Each named turn below is shown by a few rows before and after it. Which turns, in which order, take the first row of each later pair to the second? The first pair is answered.
turn sevu:
.18 -.07 .08 -.15 -.08 .01 -.06 -.10 -.09 .00 .09 .01 -.23 -.01 .03  ->  .19 -.07 .08 -.12 -.08 .01 -.05 -.12 -.09 -.04 .08 .01 -.23 .01 .03
.01 -.14 .04 -.05 -.02 .10 -.19 .02 .06 -.18 -.22 -.09 -.04 .04 -.23  ->  -.02 -.08 -.03 -.16 .03 .09 -.22 .09 .06 -.05 -.19 -.09 -.10 -.07 -.23
.05 .01 -.13 -.11 .05 -.05 .20 -.02 .00 .11 .14 -.04 -.07 -.06 .11  ->  .08 -.02 -.09 -.06 -.01 -.05 .20 -.05 -.02 .03 .18 .02 -.02 .01 .16
-.06 -.05 -.09 .08 -.09 .05 -.31 .03 .12 -.20 -.05 -.05 -.11 .09 -.06  ->  -.08 -.02 -.11 .04 -.04 .04 -.30 .06 .13 -.15 -.09 -.11 -.14 .04 -.08
turn fid:
-.26 .09 -.19 .12 -.17 -.01 -.04 .06 .02 .03 -.02 -.21 -.01 -.01 -.07  ->  -.10 .10 -.15 -.14 -.17 .04 -.17 .13 -.01 .03 .10 .19 -.06 -.06 .10
-.04 -.12 -.05 -.26 -.18 .05 -.47 .20 .11 -.12 .00 .22 .02 .00 .09  ->  -.11 -.23 .06 .14 -.23 .03 -.33 .01 .15 -.32 -.13 -.11 .13 .19 -.04
.07 -.08 .16 .03 .05 .01 .00 -.08 .10 -.23 -.19 -.06 .07 .00 .00  ->  -.06 .04 .00 -.08 .10 -.02 .03 .03 .12 -.01 -.18 -.21 -.03 -.16 -.06
turn dafol:
-.07 .22 -.26 -.16 -.10 -.01 -.18 .31 .03 .12 .13 .08 -.21 -.16 -.03  ->  .18 .06 .05 -.27 .23 .01 -.26 .18 -.01 -.06 -.07 .22 -.26 -.15 -.02
.15 .02 .21 .19 .08 .01 .06 -.17 -.02 -.16 -.20 -.12 -.09 .03 -.07  ->  -.13 -.25 .01 .08 .05 .00 .05 -.17 .03 -.09 .08 -.04 .28 .13 .03
-.18 -.01 -.07 .12 .20 -.01 .34 -.09 -.07 .14 .05 -.23 .11 .03 -.09  ->  -.02 .07 .07 .14 .25 -.02 .34 -.12 -.09 .08 -.08 -.24 -.02 .01 -.12
.14 .10 -.01 .10 -.20 -.02 -.02 .02 -.03 -.14 .05 .07 -.06 .07 .07  ->  .15 -.03 .07 .03 -.10 .00 -.06 -.04 -.02 -.18 .04 .14 .04 .09 .11
turn tuse:
.28 .38 .06 .12 .00 -.01 .21 .05 -.15 .06 -.03 .05 -.34 -.06 -.01  ->  .21 .05 .22 .15 .11 -.01 -.07 .00 .00 -.19 -.36 -.21 -.29 -.01 -.18
.03 .14 .00 .25 -.17 -.01 .18 -.10 -.06 -.05 .15 .05 .02 .08 .07  ->  .02 .21 -.01 -.06 .11 -.04 -.02 .06 -.01 .15 -.11 -.12 -.21 -.19 -.07
-.03 -.13 .07 .07 .28 -.09 .11 -.26 -.11 .08 .07 -.07 .10 .13 -.03  ->  -.01 -.01 .02 .01 .29 -.09 .17 -.21 -.13 .20 .12 -.01 .06 .07 .00
-.19 -.18 -.09 -.17 -.01 .03 -.11 .06 .09 .06 .08 .02 .17 .01 .02  ->  -.19 -.12 -.11 -.14 -.05 .04 -.05 .05 .06 .07 .16 .07 .18 .04 .07
Pairs:
Each pair is two turns apart.
-.15 .30 -.22 -.07 -.09 -.06 -.08 .22 .11 .23 -.13 -.18 -.26 -.26 -.15  ->  .05 -.01 .18 .40 -.22 -.01 -.04 -.13 .06 -.34 -.22 -.13 -.05 .17 -.12 : fid then fid
.02 -.01 .09 .06 .04 .05 .22 -.08 -.05 .07 .04 .01 -.03 .02 -.02  ->  -.03 -.05 .08 -.05 .15 .04 .13 -.04 -.01 .11 -.05 -.05 -.06 -.05 -.07 : dafol then tuse
-.05 .03 .06 .12 .08 .01 -.04 -.07 -.16 -.14 -.07 .00 .11 .03 -.06  ->  -.05 .13 .02 .15 .01 -.02 -.02 -.03 -.16 -.09 -.08 -.04 .05 .02 -.08 : dafol then dafol
-.18 -.31 .29 .01 .01 .00 .01 -.24 .05 -.21 .05 -.15 .19 .05 .00  ->  -.16 -.13 .22 -.30 .25 -.02 -.06 -.06 .06 .08 -.07 -.22 -.07 -.24 -.08 : tuse then tuse
-.10 .02 .03 .04 .05 .06 -.07 -.05 .07 .03 -.01 -.21 -.06 -.13 .05  ->  -.11 .03 .02 .13 -.02 .06 -.01 -.10 .05 .01 .05 -.19 -.01 -.07 .07 : tuse then sevu
-.21 .00 -.14 .04 -.09 -.04 -.01 .00 -.16 .00 .12 -.16 .11 .00 .06  ->  -.04 -.03 -.05 -.15 -.03 .00 -.16 .05 -.18 -.04 .14 .13 .06 -.02 .17 : tuse then fid
.01 .00 .05 .03 -.07 .01 -.04 -.05 -.02 -.11 -.08 .10 -.01 .12 -.02  ->  -.05 .09 -.06 -.12 -.03 .00 -.07 .05 .01 .06 -.03 .08 -.07 -.01 -.03 : fid then fid
.05 .25 -.12 .11 -.38 .01 -.15 .17 .04 .03 .01 -.01 -.19 -.03 .03  ->  .02 .15 -.11 .01 -.31 -.01 -.29 .21 .09 .01 -.09 -.09 -.18 -.08 -.03 : tuse then sevu
-.01 .06 -.22 -.05 -.24 -.08 .04 .11 .03 .25 .12 .09 .02 -.11 -.01  ->  .06 -.20 -.03 -.15 -.13 -.05 -.29 .09 .14 .02 -.09 .11 .06 -.07 -.06 : tuse then fid
.03 .09 -.08 .02 -.07 -.03 .09 .16 -.06 .05 .14 .11 .04 -.01 .10  ->  -.06 -.09 -.03 -.09 .08 -.05 -.14 .19 .04 .02 -.07 -.07 .03 -.09 -.03 : tuse then dafol
.16 .11 .04 -.15 .00 .00 -.09 .02 -.03 .01 .16 .25 -.01 -.09 .15  ->  .04 -.12 .17 .04 .09 -.02 -.15 -.09 .09 -.19 -.15 -.17 .04 .00 -.06 : tuse then fid
.10 .04 -.02 .11 -.19 .04 -.17 .04 .03 -.08 -.08 .08 -.05 .04 .04  ->  .09 .08 -.02 .09 -.10 .02 -.18 .06 .04 -.02 -.18 -.05 -.12 -.03 -.05 : sevu then sevu
-.04 -.29 .02 -.04 .03 .05 -.12 -.02 .03 -.17 -.02 .00 .12 .13 .01  ->  -.09 -.23 -.04 -.11 .15 .02 -.14 .06 .06 -.02 -.13 -.16 .02 .01 -.08 : sevu then sevu
-.06 .17 -.18 -.08 -.06 -.03 .07 .19 .08 .10 .00 -.03 -.06 -.04 -.03  ->  .16 .05 .04 -.20 .15 .00 .01 .11 .04 .00 -.06 .17 -.08 -.03 .02 : dafol then sevu
-.08 -.07 -.09 -.17 .16 .00 .06 .00 .02 .13 .05 .00 .05 -.09 -.04  ->  .15 -.01 .07 -.12 .02 .04 .00 -.02 -.02 -.05 .04 .24 -.05 -.02 .06 : dafol then fid
.01 .02 -.01 .07 -.16 -.03 -.29 .08 .05 -.11 -.01 .17 .00 .09 .08  ->  .02 .03 -.02 -.02 -.08 -.03 -.35 .13 .06 -.06 -.07 .12 -.08 .02 .04 : tuse then tuse
.20 .15 .06 -.06 .05 .00 .11 .02 -.06 .03 .03 .22 -.11 -.05 .06  ->  .13 -.03 .12 -.15 .18 -.01 -.10 .04 .05 -.01 -.16 .05 -.11 -.10 -.05 : tuse then sevu
.00 .04 -.15 -.06 .02 .00 .08 .09 -.09 .08 .15 -.12 .05 -.04 .10  ->  .15 .12 -.07 .03 -.09 .02 .06 .08 -.12 -.03 .13 -.03 -.03 .00 .13 : fid then dafol
-.01 -.15 .17 -.21 .20 -.03 -.15 .01 .03 .05 -.12 -.02 -.03 -.06 -.02  ->  -.20 -.12 -.10 -.10 -.14 -.02 -.09 .07 .06 .11 .17 .04 .13 .01 .07 : dafol then sevu
.12 .38 -.04 .13 -.32 -.11 -.05 .07 -.03 .04 .06 .34 .06 .07 .02  ->  -.04 .46 -.15 .19 -.30 -.14 .05 .10 .02 .17 .00 .03 .01 .01 -.09 : fid then fid
.19 -.10 .15 .09 .07 .02 -.23 -.03 .07 -.25 -.15 -.08 -.03 .08 -.05  ->  .23 .15 .03 -.11 .18 -.01 -.15 .11 .03 .03 -.12 -.04 -.21 -.13 -.04 : tuse then tuse
-.06 -.24 .06 -.02 -.06 -.07 -.04 -.12 -.03 -.12 -.07 -.02 .09 .18 .07  ->  -.08 -.12 -.07 -.28 -.02 -.07 -.10 .03 -.03 .10 .01 .10 .01 .02 .13 : fid then fid
.06 .01 -.06 -.13 .08 -.11 -.14 .02 -.02 .10 -.09 .00 .09 -.10 .02  ->  .07 .07 -.08 -.12 .04 -.12 -.13 .03 -.01 .10 -.12 -.02 .05 -.12 .01 : dafol then dafol
.16 -.08 .33 .09 -.05 .09 -.06 -.11 -.03 -.15 .04 .20 .03 .20 .16  ->  -.09 -.15 .26 .13 .22 .03 .08 -.16 .02 .02 -.13 -.28 .05 .10 -.07 : fid then dafol
.01 .06 .02 -.12 -.18 .10 -.07 .02 .00 -.07 .15 .05 .03 -.05 .04  ->  .06 .00 .08 -.15 -.10 .12 -.11 .00 -.01 -.12 .12 .09 .04 -.04 .05 : dafol then dafol
.05 .03 .02 .21 -.14 .03 -.03 .06 .03 -.20 -.11 -.04 -.06 .07 -.02  ->  .13 -.07 .10 -.03 .14 .04 -.01 .02 -.06 -.14 -.01 .21 .00 .04 .07 : tuse then dafol
-.10 -.07 .19 -.09 .25 -.09 .09 -.01 -.11 .11 -.15 -.23 .24 -.21 -.12  ->  .08 -.16 .34 -.08 .20 -.04 .03 -.09 -.15 -.09 -.12 .03 .29 -.08 -.01 : fid then fid
.11 -.10 .06 -.35 .18 .11 -.19 .08 .01 .08 .16 .31 .08 -.10 .10  ->  .17 -.06 .11 -.29 .14 .12 -.15 .05 -.04 .03 .18 .37 .05 -.07 .14 : sevu then tuse
-.14 .04 -.10 .08 -.07 -.06 .11 -.07 -.11 .14 .15 -.08 .14 .06 .22  ->  .02 -.11 .10 -.01 .18 -.04 .05 -.15 -.13 .05 .05 .03 .16 .09 .23 : dafol then dafol
-.11 .12 -.04 .23 .14 .13 .14 -.06 -.11 .04 -.05 -.12 .07 .02 -.07  ->  -.08 .01 .02 .12 .30 .13 .08 -.09 -.10 .03 -.08 -.07 .09 .00 -.06 : tuse then dafol
.02 -.03 .07 .02 -.05 .06 -.26 .06 .12 -.15 -.09 -.01 -.17 .04 -.07  ->  -.11 -.17 .01 -.01 -.03 .07 -.27 .04 .15 -.13 -.02 -.03 -.02 .06 -.05 : dafol then sevu
-.03 -.13 .14 -.05 .22 .01 .03 -.12 .10 -.07 -.09 -.06 .10 .05 .02  ->  -.19 .05 -.07 -.08 .10 -.01 .08 .03 .12 .13 -.03 -.19 .04 -.07 -.04 : fid then dafol
.01 .15 -.07 .15 .05 -.07 .19 .00 -.02 .11 -.12 -.28 -.16 -.13 -.13  ->  .17 -.04 .10 -.18 .35 -.03 .09 -.04 -.07 .11 -.07 .06 -.10 -.16 -.01 : sevu then dafol
.16 -.16 .15 -.20 .15 .00 -.24 -.01 .03 -.13 -.17 .13 -.05 -.02 .04  ->  -.24 -.25 -.12 .02 -.03 -.03 -.10 -.03 .11 -.03 -.04 -.24 .18 .06 -.05 : fid then dafol
.11 -.09 .10 .10 -.20 .05 -.15 -.05 .08 -.15 .00 .15 .21 -.07 .08  ->  .20 .07 .07 .06 -.21 .06 -.04 -.03 .01 -.05 .08 .24 .12 -.12 .11 : tuse then sevu
-.20 -.10 -.03 -.09 -.03 .03 -.07 .08 .06 .03 .04 -.08 .08 -.01 -.02  ->  -.17 -.09 .00 .03 -.12 .04 .01 .01 .02 -.04 .11 -.05 .14 .07 .01 : tuse then sevu
-.27 .10 -.25 -.12 .02 .01 -.01 .13 .09 .24 .09 -.11 .03 -.13 -.02  ->  .03 -.04 .02 -.28 .11 .05 -.24 .10 .08 .02 .04 .28 -.02 -.07 .11 : fid then tuse
.00 -.07 -.16 .35 -.47 -.15 .02 -.05 .12 -.31 .00 -.23 .14 .24 .03  ->  .41 .22 -.07 -.02 -.36 -.08 .05 .05 -.04 -.16 .17 .37 -.09 .08 .27 : tuse then fid
.08 .02 .15 .00 -.03 -.03 .08 -.09 -.05 -.03 .11 .05 -.05 -.02 .09  ->  -.05 -.01 .06 .06 -.07 -.05 .15 -.08 -.03 .01 .15 -.08 .02 .01 .05 : dafol then fid
-.15 .04 .13 .05 .05 .10 .19 .01 -.09 .11 -.01 -.23 .03 .08 .07  ->  -.15 -.02 .15 .02 .12 .11 .16 -.02 -.10 .09 .00 -.19 .08 .11 .10 : dafol then dafol
.07 -.08 .13 -.08 .28 -.11 .16 -.10 -.08 .03 .02 .12 .08 .04 .09  ->  -.02 -.01 .03 -.11 .31 -.13 .18 -.04 -.07 .17 .02 -.01 .03 -.03 .03 : fid then fid
